One turn moves each row of this set onto another row. After a few examples, where does it send each row asked below?
k247: [ 13.5  -6.3  -3.9  -2.5  16.3   8.7  33.0  10.0   2.2   3.2  -3.6 -15.4
   7.8  18.0   9.3  -3.2 -27.9  27.7   9.8 -19.2 -20.0   5.9   9.8 -21.6]
k534: [ -3.1 -28.9   4.7   9.9   8.6   6.3  15.7  15.0 -12.2   9.5   3.6  -0.5
  12.2  27.3 -13.3  -7.1  -5.5   1.9   6.1 -47.8  -7.4  -0.9  -9.0 -29.7]
k132: [-10.0  -9.2  11.1 -12.8  -7.5   3.1 -14.6  -8.6  32.1   0.2 -18.1  -9.9
   6.2  36.7   9.5  34.8  -2.5  -2.0   2.0   4.3   6.3  -0.4   0.6 -24.9]
k25: [  5.8   4.3   8.7  -9.0  -5.3   1.4  10.5  17.7 -16.0  26.1  -2.3   3.1
  17.1  -1.7  26.2 -16.8 -18.5   3.6  27.5  -7.6  -7.7  16.1   3.2 -23.1]
k804: [  8.5  -3.4   2.4  -6.1  13.1  14.2  36.7  10.3 -13.2   4.2   3.6 -13.4
   7.6  15.2   8.5 -10.4 -20.0  24.2  13.6 -24.6 -15.5   7.7   5.7 -21.9]
k346: [-19.0  -1.3  26.4   9.0  -4.3  -8.6  13.1  -7.9 -25.4  15.5  14.6   3.2
  12.3  19.9  21.4  -4.0   5.8   3.5  14.3 -22.0   4.3  -0.4  -0.8 -27.0]
k562: [ 16.8  -6.8  -9.3  -1.6  13.9   5.0  30.5  11.5  -7.1   2.5  -3.2 -21.8
   8.5  15.2  16.8  -9.8 -26.9  15.0  12.4 -30.5  -2.8   0.9  -1.4 -26.3]
k549: [  1.8   2.7  20.2  -7.9  -6.4   4.0 -17.6   5.6  36.5   9.3 -26.6 -10.0
  -0.9  41.4   4.1  15.2  -5.7  -2.3  10.5   3.9   9.1   6.5  -1.5 -24.0]
k202: [ -2.2  -1.1  10.0  -1.0 -10.6  13.3  20.5   1.3 -18.9  17.2   1.0   0.7
  15.8   2.0  21.8 -17.7 -32.9  13.7  16.7 -14.7  -6.5  22.9   3.3 -29.2]
k165: [-38.1   1.7   4.1  -8.8  -4.0  16.2  12.3  18.6  21.7   9.8  -7.6 -15.3
   7.0  38.7 -10.6  12.1  14.1  -5.1   3.2  -8.4   9.1  -4.4  -7.0 -13.5]
k627: [-17.2   1.8  27.1   5.7  -8.7  -5.0  21.7  -4.3 -25.1  20.9   3.3  10.2
  11.0  28.2  20.9 -12.1   6.7   3.6   7.6 -18.0   8.4  -0.6   6.2 -26.2]
k511: [  0.0  -1.2  19.3 -12.7 -18.5  -3.5 -18.5  -4.5  35.8   8.5 -11.0  -5.8
   0.9  35.0   7.2  25.1 -13.7   0.8  -1.5  -7.8   4.5   5.0   5.5 -25.7]
k654: [ -2.6  -0.1  15.7  -9.9 -11.4   0.9 -15.6   2.4  34.5   1.6 -24.7  -4.2
   4.4  39.6   0.7  21.6  -1.3   5.4  -5.8   0.1   2.5  13.2   1.7 -31.7]
k690: [ 12.5 -16.1  11.0 -14.5   5.5   6.6   1.9 -22.9  16.7  23.8 -24.1  -6.8
  28.2  36.7  -8.7  16.9   0.3  -7.0  -8.1  13.7   4.0   4.9  -3.3  -8.1]
k462: [  2.9 -16.2   0.5 -20.6   6.9   9.1 -10.4 -15.6  20.7  22.6 -13.0  -7.2
  22.1  32.2  -8.2  23.5   0.2 -16.2  -1.1  14.5  -3.1   3.7  -4.6 -10.7]
k432: [ -2.0   2.4  10.0 -11.3 -16.4  -7.0  10.6  14.9 -16.4  19.2  -3.4  -1.6
  17.5   4.0  20.3 -11.8 -29.0  14.9  19.8  -5.0 -11.3  17.7  15.1 -26.3]
k193: [  6.9 -23.7   6.4 -14.0  -5.0  -0.6  -2.3 -12.7  16.0  22.7 -24.5  -8.8
  32.3  24.7 -10.2  19.7  -8.3  -2.8   4.2  20.3  -2.4   6.8  -8.0  -4.8]
k385: [-24.8 -25.3   3.5  -0.2  -4.6  15.4  -8.2  -2.5   7.0  29.9 -18.9 -17.6
  30.3  29.3  -1.7 -11.2  -2.9  -5.0  -2.0 -15.0  31.1  -6.7 -17.6 -14.4]
k292: [-34.9   0.0   3.1 -12.0  -2.3  11.7   7.9  23.3  17.8  12.3  -3.4 -16.6
   9.6  41.2  -7.0   1.0  16.8  -1.2   4.8 -11.0  19.4  -3.2  -7.0 -14.5]
k158: [ 17.5   1.3   5.0   4.2   6.7  16.5  34.1   3.6 -10.5   4.9   4.4 -16.7
   9.6  19.3  19.3 -14.4 -25.4  15.1  12.3 -24.1 -11.2   3.4  -1.0 -17.0]
k832: [-17.6  -1.8  18.6   5.6 -13.7  -4.3  13.6  -1.7 -28.6  21.6  13.1   9.1
  14.9  21.3  14.1  -8.7   7.1  -0.2  15.2 -17.5  12.1   1.9   5.7 -30.1]
k862: [  3.9 -24.6  -0.9 -12.6   2.0  12.1  -1.8 -13.0  25.0  19.8 -20.7  -1.9
  20.8  27.3 -12.4  23.7   0.3 -12.9  -0.3  17.0   7.4   2.5   0.4 -21.0]
k930: [ -5.6   0.7  -1.4 -12.9  -9.7   2.2  20.4  10.3 -17.9  16.9   3.4  -0.6
  20.3   1.8  27.1 -14.3 -23.8   1.6  18.4  -7.0  -7.4  26.3   1.4 -21.1]
k243: [  3.2  -0.4  -2.9  -0.9 -20.3   9.5  13.3   6.5 -11.9  29.2   1.5  -3.1
  19.8   1.3  17.3 -12.7 -26.2  11.8  22.8  -5.1   2.3  29.2   4.1 -19.6]
k326: [ 12.1 -22.4  -3.3 -10.6   9.7   5.6   4.8 -21.3  25.0  22.0 -20.4  -3.6
  25.8  23.8  -7.9  17.0 -11.2  -4.5  -1.3  22.0   1.0   4.9   3.8 -16.0]
k700: [  1.6 -22.5  10.6  14.7   8.0   1.5  17.4  17.9  -6.5  20.2   5.7   8.8
  10.6  25.6 -15.8 -12.6   2.5  -2.5   1.4 -38.2   0.0   3.6 -13.7 -33.8]
k478: [ -7.1  -0.2   8.2  -9.7  -7.7  -2.8  -9.9  -2.9  36.3   2.9 -16.3  -6.8
   3.0  32.6  12.5  32.8 -13.9   8.2   2.7   5.9  -4.2   6.4   3.5 -25.2]
k884: [  2.5  -1.6   5.4  -2.1 -11.0  14.1  16.1  13.7 -12.9  13.8   1.4   0.2
  17.6   1.1  21.5 -23.8 -20.9  12.3  15.7 -11.0 -16.2  24.8   6.3 -23.0]
k509: [-39.5  -1.2   0.8 -12.2  -0.3   7.6  11.1  14.2  21.4   6.2  -6.2  -9.7
  -1.0  42.5  -8.1   7.9   5.5 -12.6   7.7  -8.1  13.8   0.7 -14.1 -19.6]
k11: [ 21.5  -2.7   2.2  -2.0  15.2   1.8  32.5   8.6  -8.8   3.7   1.0 -16.0
  20.6  20.1  -1.3  -4.3 -36.1  14.8  15.9 -22.9 -10.9   1.2  -1.1 -20.6]
k868: [ -4.4 -24.1   9.3  12.5  11.9   9.2  18.7  14.8  -7.5   7.3  -6.1  11.2
  18.9  25.5 -12.1 -12.7  -5.9   5.4   0.3 -42.4 -10.3   6.5 -11.9 -31.7]
k751: [  1.5  -2.6  12.8  -7.0  -9.9  -7.5  -7.0   2.5  36.9  -3.6 -20.2 -16.4
  -0.1  38.5  -2.2  20.9  -9.7   6.6   8.5   8.9   7.6   3.1   4.1 -28.1]
k138: [-26.2 -25.0   5.6   2.4  -5.6  18.8  -8.9 -11.7  10.1  23.8 -23.8 -17.0
  30.9  22.0  -3.5  -9.4  -2.9  -4.8  -3.1  -7.9  27.0 -10.5  -6.4 -19.2]
k472: [-20.8 -31.3   5.4  -7.2  -3.6  14.4  -5.2 -12.6   4.1  25.0 -18.6 -15.3
  30.6  21.2 -10.4  -9.6   8.0   1.1  -3.8  -5.5  24.9 -11.4 -10.7 -13.6]
k798: [ 20.3  -3.2   6.1  -3.8  21.5   5.1  22.8  14.3  -5.0   4.4   0.4 -14.4
  10.4  18.8  14.4 -10.5 -28.5   6.2  23.3 -31.4  -8.8  -1.5  -4.8 -18.5]
k938: [ 11.8 -16.1  12.7 -16.4  10.8  11.0  -8.6 -10.0  19.4  23.2 -27.0  -8.0
  31.3  32.1  -7.4  13.6   3.2  -4.5   7.1  14.5   2.5   4.9  -9.1  -1.5]
k69: [ -2.2 -27.8   6.6  15.7   9.1   4.8  18.5  14.2  -9.9  18.6   1.1   5.0
   6.8  18.4 -16.2 -11.0  -2.4  -1.5   5.1 -37.8 -10.8   7.4  -7.1 -35.9]
k769: [-35.4   0.6   9.7  -7.6 -14.3  13.5   5.8  14.0  22.4   7.1  -3.6 -13.0
  -0.3  41.9 -12.7   8.6   6.5  -5.7   4.3 -12.9  15.9  -2.4 -14.6 -19.0]
k445: [ -1.9   4.6   5.9  -2.0 -10.6   6.3  18.5  -2.8  -9.4  19.2  -0.4   3.9
  22.8   3.6  24.7  -9.0 -36.3  13.4  16.4   0.2  -8.0  25.8   7.2 -22.4]
k811: [-24.1 -28.1  -3.9  -3.8   0.8   9.4  -7.9 -11.2   3.4  26.8 -27.1 -13.6
  26.9  18.7   0.5  -3.4   4.5   2.8  -0.4  -5.7  28.0 -12.7 -15.2 -21.0]
k103: [ 12.6  -7.8  -5.7  -5.9  13.3   7.9  24.8   8.2  -1.8  -2.5   7.1 -27.7
   9.4  24.6  10.3  -6.8 -23.5  22.4  19.4 -29.8  -8.6   7.5   6.3 -12.1]
k810: [ 18.4 -17.9   4.6 -18.2   6.8   7.2   0.6 -14.7  21.0  21.7  -9.3   0.4
  32.3  21.8 -18.0  18.2   4.1  -2.6  -3.7  10.7   2.7   2.8   2.4 -10.5]
k233: [  1.4  -2.6   4.6  -7.7  -3.4   4.4 -24.2  -5.5  32.7   9.1 -18.5 -11.2
   3.4  32.5   3.3  25.0  -2.1  -2.2  -1.0   5.9   9.6  -0.7   1.1 -34.0]
k469: [-16.5  -8.1  28.9   3.5  -4.8 -11.8   6.6  -1.5 -22.2  19.0  14.4   6.3
  16.1  25.7  20.0  -9.0  10.8   2.8   6.7 -26.8   7.6  -0.7  -3.0 -22.6]

k11 turns into k751
k769 turns into k832
k462 turns into k158
Now these:
k862 turns into k804
k469 turns into k385
k938 turns into k798
k445 turns into k326
k930 turns into k690
k627 turns into k811
k346 turns into k138
k511 turns into k243

